In the data rows, zero lies at 4.5, halfway between 4 and 5.
Here are some numbered points:
  4  5  4  5  4  2  5  6  5  5  5  7  4  4  4  5  6  4  2  5  3  5  4  2  6  8  3  7  2  6  4  4  4  5  5  7  4  4  4  1  3 0
  1  5  3  7  2  4  5  5  6  6  4  5  3  4  5  5  4  3  4  5  5  4  3  3  2  6  7  5  3  4  6  4  3  3  3  4  5  3  6  3  3 1
  2  5  3  2  7  4  6  2  5  6  3  5  4  6  3  5  5  4  2  6  4  4  5  3  5  6  7  5  3  3  7  4  4  3  5  6  5  7  4  4  5 2
  3  6  5  3  5  4  4  5  5  4  6  5  5  3  4  4  3  5  6  5  3  5  5  3  4  3  4  3  6  4  3  4  5  5  5  4  3  6  6  4  6 3
  4  5  6  5  4  5  6  5  5  5  5  3  5  2  3  6  4  5  7  6  4  3  3  3  3  3  7  5  4  5  3  6  5  1  4  2  7  3  5  6  4 4
  4  4  5  7  6  4  3  2  6  5  6  5  7  5  5  6  4  4  4  5  4  5  6  8  5  3  5  2  4  4  4  5  3  7  4  6  4  4  2  6  6 5
  5  5  3  6  2  6  3  1  4  4  5  4  7  6  5  5  6  2  4  3  4  4  5  3  5  3  4  3  4  6  3  6  5  6  2  5  3  4  7  5  3 6
  2  3  4  5  3  6  6  5  7  6  4  5  4  6  5  4  7  7  4  4  6  4  5  5  4  4  5  6  3  3  5  6  5  3  2  5  5  5  5  5  3 7
  3  5  5  3  4  4  7  6  6  6  5  5  3  4  3  5  4  6  5  8  4  5  4  3  4  7  5  7  2  6  4  5  4  2  4  4  6  5  4  2  5 8
  6  8  4  6  5  5  4  3  6  6  8  8  4  6  3  5  6  7  7  5  7  3  3  3  7  5  7  5  1  4  0  3  4  4  1  4  3  3  9  1  6 9
  3  4  2  4  4  3  4  5  3  4  6  3  3  4  2  4  4  4  4  4  3  3  5  3  4  4  7  5  5  4  5  3  5  3  6  7  3  5  4  4  4 10
  2  6  6  3  4  4  5  5  8  6  4  4  6  4  3  5  2  5  4  5  6  5  6  2  3  3  5  4  5  3  5  4  4  3  4  4  1  5  4  5  4 11
  4  6  5  3  4  4  6  3  3  2  3  5  3  6  5  4  7  6  2  4  5  3  6  4  4  6  6  6  3  6  6  6  7  6  3  4  7  7  3  1  5 12
  7  1  1  5  6  4  0  2  2  5  5  3  7  8  7  3  7  7  4  2  4  6  2  7  8  5  1  2  3  3  6  5  2  5  2  8  7  4  3  8  9 13
Which three points above are nearest to each new point? Their numbers follow each, nearest first.
  6  2  7  7  4  4  2  5  5  6  7  4  4  4  9  3  5  3  6  3  3  4  4  5  7  6  4  3  6  7  4  4  4  7  3  4  5  2  6  3  3 6 5 3
  6  4  2  5  4  4  1  5  1  2  4  2  5  8  5  4  6  3  3  2  5  5  0  8  5  4  2  3  7  1  6  7  5  4  8  3  5  6  4  9  7 13 5 10
  2  1  5  6  5  5  5  3  9  3  4  8  7  4  5  4  3  4  5  3  5  5  2  6  4  3  4  4  4  4  5  5  4  9  4  4  1  2  2  5  5 5 11 3
  5  7  4  3  4  5  6  5  5  6  3  4  5  3  3  4  4  4  6  5  4  6  6  3  4  4  2  4  5  5  3  5  5  4  5  4  3  6  6  4  5 3 11 8
  6  1  4  5  5  4  2  4  5  3  4  3  7  7  4  4  3  7  6  4  7  7  2  6  3  2  3  4  7  1  5  6  3  4  4  2  4  4  4  9  7 5 3 11
  6  4  6  7  3  6  4  6  5  6  4  6  3  4  7  3  6  6  3  4  6  2  4  2  8  7  5  7  2  7  5  2  4  3  3  6  5  3  7  0  1 0 1 7
  4  7  4  4  4  0  6  4  4  5  5  4  1  3  3  5  2  1  5  6  3  3  5  3  4  4  7  4  7  4  4  0  8  3  4  4  3  4  5  4  4 10 3 11
  6  7  6  2  5  4  6  6  4  6  4  4  3  2  4  5  5  7  3  5  5  4  4  2  5  8  3  6  3  5  5  4  5  0  4  3  6  5  4  3  5 8 0 4
  4  7  6  5  4  4  5  5  4  6  6  4  3  4  1  6  5  5  5  7  3  5  7  3  2  6  2  6  3  5  1  6  3  3  5  2  5  6  5  5  5 8 3 4
  8  6  7  5  1  9  6  4  4  6  0  2  4  7  7  8  6  7  5  4  5  6  6  8  3  5  2  5  3  7  6  8  4  1  6  2  8  6  6  7  1 7 4 12
  2  6  0  3  3  2  4  2  7  5  5  5  6  5  2  3  1  2  5  3  9  5  6  4  3  0  7  3  6  1  6  2  3  5  5  7  0  3  5  4  5 11 10 3
  3  8  3  1  5  5  5  8  2  0  4  2  0  7  2  4  5  3  3  7  5  4  2  4  1  3  5  8  6  1  5  7  9  3  9  2  5  7  5  5  5 10 3 12
  4  0  5  4  8  6  4  5  5  2  7  6  5  7  6  3  4  7  9  5  3  3  6  2  6  5  4  3  7  5  6  8  5  8  4  4  6  6  6  5  7 3 5 7
  8  4  5  3  6  6  4  3  1  6  3  1  6  4  5  5  4  3  7  2  3  3  5  7  5  5  2  2  7  6  4  3  5  5  6  3  7  6  5  7  6 3 5 6
  5  2  3  7  4  3  5  5  3  5  4  3  3  5  5  4  4  5  5  4  2  1  3  5  6  5  6  3  4  5  6  3  4  5  5  5  6  4  5  5  5 10 1 3
  4  5  6  7  6  4  7  5  7  6  4  6  6  6  2  7  3  7  4  9  5  6  3  5  2  7  5  6  1  3  4  7  3  4  3  2  6  4  4  5  7 8 4 7
  5  6  2  3  6  4  5  5  3  6  2  4  5  4  6  3  5  5  5  3  5  5  5  4  6  6  6  5  4  4  6  4  4  3  6  5  7  7  4  4  4 2 10 12
  2  2  5  4  6  2  7  4  6  5  8  6  6  5  4  5  4  3  6  4  4  5  6  3  4  3  6  4  7  3  5  6  7  5  3  3  4  3  4  8  6 3 11 5
  4  2  7  7  5  4  6  3  5  2  5  7  4  7  6  3  7  5  3  4  5  4  0  6  3  4  5  6  4  2  6  9  3  5  4  3  7  2  7  5  7 7 1 4
  2  2  3  5  6  2  3  7  6  2  5  7  4  7  5  2  5  6  5  4  3  5  4  4  5  3  4  4  6  4  6  6  4  5  5  5  4  7  5  5  6 3 10 7
  5  3  6  5  1  3  5  3  4  5  5  4  5  1  4  5  6  0  3  1  3  2  5  6  5  2  4  4  5  8  5  2  6  5  6  6  5  4  2  4  3 10 6 5
  3  6  4  5  5  5  4  6  2  1  4  4  3  7  4  3  7  1  3  5  4  4  1  6  3  4  5  5  3  3  5  7  8  6  7  4  6  6  4  5  5 12 10 3
  2  7  3  2  6  5  3  6  2  1  6  3  3  5  4  5  5  3  3  5  3  3  6  1  2  3  5  4  8  4  4  3  5  4  7  7  1  7  4  3  2 10 3 11
  4  4  2  6  5  5  5  2  5  6  5  4  8  4  7  4  5  2  5  0  7  4  3  8  4  2  6  2  5  3  5  3  4  6  3  6  5  1  3  5  3 5 6 7
